The same turns and mirrors carry the whole set onto itself and the rows of a family onto each other. Which other rows belong to the same family as each row named below? List them in the order they appear above.
These 16 rows form 4 families of 4 rows each.
j7: -249  321  303  168  189  -79  115  -239  -351  256  106  409  9  -227  -134  330
j651: -330  69  88  55  -4  -101  -147  26  -435  -83  -171  307  -255  -86  2  -307
j641: 12  95  141  110  -140  -6  -190  -323  -93  214  57  -42  -191  -29  -272  -76
j275: -87  -91  22  38  -82  188  -240  -56  -211  146  -25  103  -366  -15  -128  -224
j515: -78  17  269  95  -62  -133  79  223  -486  -43  97  156  -143  -483  -233  -22
j552: -48  507  210  191  54  -103  -123  -384  -183  276  52  170  -136  -47  -24  59
j18: 77  231  351  155  -64  -191  103  27  -373  108  191  50  -52  -464  -284  136
j462: 105  300  282  123  110  29  61  156  -302  276  262  171  -216  -429  -157  201
j585: 18  113  66  51  -2  183  -235  -182  -87  292  84  61  -336  19  -161  -84
j298: -471  -7  200  87  123  -63  64  23  -531  19  -69  511  -96  -281  -77  54
j469: -387  121  296  169  30  -232  121  -223  -458  58  -18  366  106  -311  -211  167
j438: -221  216  191  179  -130  -347  -95  -321  -356  -44  -89  97  -16  -123  -183  -153
j509: -331  206  207  80  282  110  52  12  -404  224  51  553  -172  -220  17  220
j35: -168  323  75  49  176  151  -199  -47  -273  232  6  376  -398  -6  139  -82
j826: -114  -82  89  64  -198  -16  -189  -183  -218  42  -53  -1  -206  -67  -299  -243
j596: -19  95  224  37  96  96  26  341  -439  117  159  283  -312  -417  -82  28

Same family as j596: j515, j18, j462
Same family as j585: j641, j275, j826
Same family as j7: j298, j469, j509

The same turns and mirrors carry the whole set onto itself and the rows of a family onto each other. Which other rows belong to the same family as each row named below? List them in the order they appear above.
These 32 rows form 4 families of 8 rows each.
j261: -269  -201  -49  372  -331  -86  91  -272  -144  -123  -165  43  -92  320  63  -224
j911: -484  -202  -169  -70  -359  72  -467  -174  -48  -195  -68  71  27  -40  -311  163
j768: -495  -337  -287  43  -367  -102  -376  -219  361  28  -20  -9  -8  -213  -131  -12
j28: -446  -230  -116  -70  -388  53  -503  -203  28  -68  -88  150  -16  -32  -248  200
j840: -662  -210  -80  150  -267  122  -229  -373  34  189  -141  125  -264  204  95  -133
j308: -518  -88  -113  234  -343  179  -116  -562  150  -77  29  278  -39  76  -46  -169
j341: -224  -318  -256  213  -270  -71  -297  24  -3  -167  -69  -231  274  92  -250  -246
j196: -183  -149  -71  454  -230  -93  40  -226  -105  -41  -141  -35  -32  277  115  -214
j231: -518  -56  9  283  -177  71  126  -103  -4  24  136  -150  -29  213  -157  -358
j836: -493  -319  -304  19  -325  -151  -391  -261  327  -52  -168  -95  -12  -217  -53  -24
j981: -249  -152  -58  452  -198  -83  19  -176  -164  -89  -239  57  -54  295  -1  -239
j104: -406  -45  -5  258  -234  96  68  -114  -56  32  165  -193  1  313  -75  -291
j46: -475  -165  -90  -154  -345  76  -461  -237  11  -179  -98  43  59  -9  -277  172
j110: -500  -48  -99  177  -343  75  -38  -538  190  -195  -62  276  -87  47  -86  -112
j932: -490  -13  49  185  -177  44  158  -199  58  41  113  -156  11  285  -101  -323
j343: -187  -133  -37  134  -255  -239  -122  90  10  -47  61  -240  82  -71  -132  113
j444: -264  -311  -261  164  -306  -149  -269  53  3  -181  4  -198  230  168  -241  -297
j211: -555  -92  -79  143  -401  170  -140  -544  171  -186  -52  219  -10  24  48  -33
j786: -718  -234  -127  50  -353  134  -286  -385  110  94  -180  36  -193  175  147  -95
j872: -706  -241  -114  64  -273  160  -249  -375  66  159  -227  39  -254  197  -12  -116
j982: -202  -320  -199  281  -391  -138  -214  78  -70  -92  -53  -177  213  116  -304  -250
j470: -263  -108  17  224  -268  -249  -76  145  -90  16  -14  -206  73  -79  -210  10
j959: -273  -111  2  142  -124  -199  -139  88  -80  -17  -54  -251  111  -83  -117  90
j670: -506  -120  17  210  -310  64  174  -168  -21  2  117  -145  -90  288  -69  -339
j491: -489  -103  -135  220  -334  156  -56  -583  208  -131  -71  225  -45  -29  -87  -80
j620: -239  -167  -63  390  -228  -91  -4  -261  -96  -53  -252  47  -8  369  77  -236
j14: -514  -354  -337  84  -310  -151  -357  -171  275  -19  -117  -105  -64  -258  -89  5
j939: -494  -283  -279  107  -369  -103  -481  -168  276  10  -139  -92  121  -230  -87  -18
j34: -166  -356  -233  150  -342  -130  -322  71  -31  -112  -18  -234  173  175  -256  -150
j877: -255  -92  9  139  -172  -287  -95  119  -73  -83  -5  -174  51  -37  -93  89
j310: -473  -150  -107  -27  -371  47  -529  -125  20  -66  -97  45  150  -89  -244  193
j590: -720  -221  -109  64  -311  67  -232  -340  69  98  -198  79  -318  248  9  -171

Same family as j620: j911, j932, j444, j872, j491, j14, j877
Same family as j670: j261, j211, j786, j982, j470, j939, j310
Same family as j196: j768, j28, j840, j308, j104, j343, j34

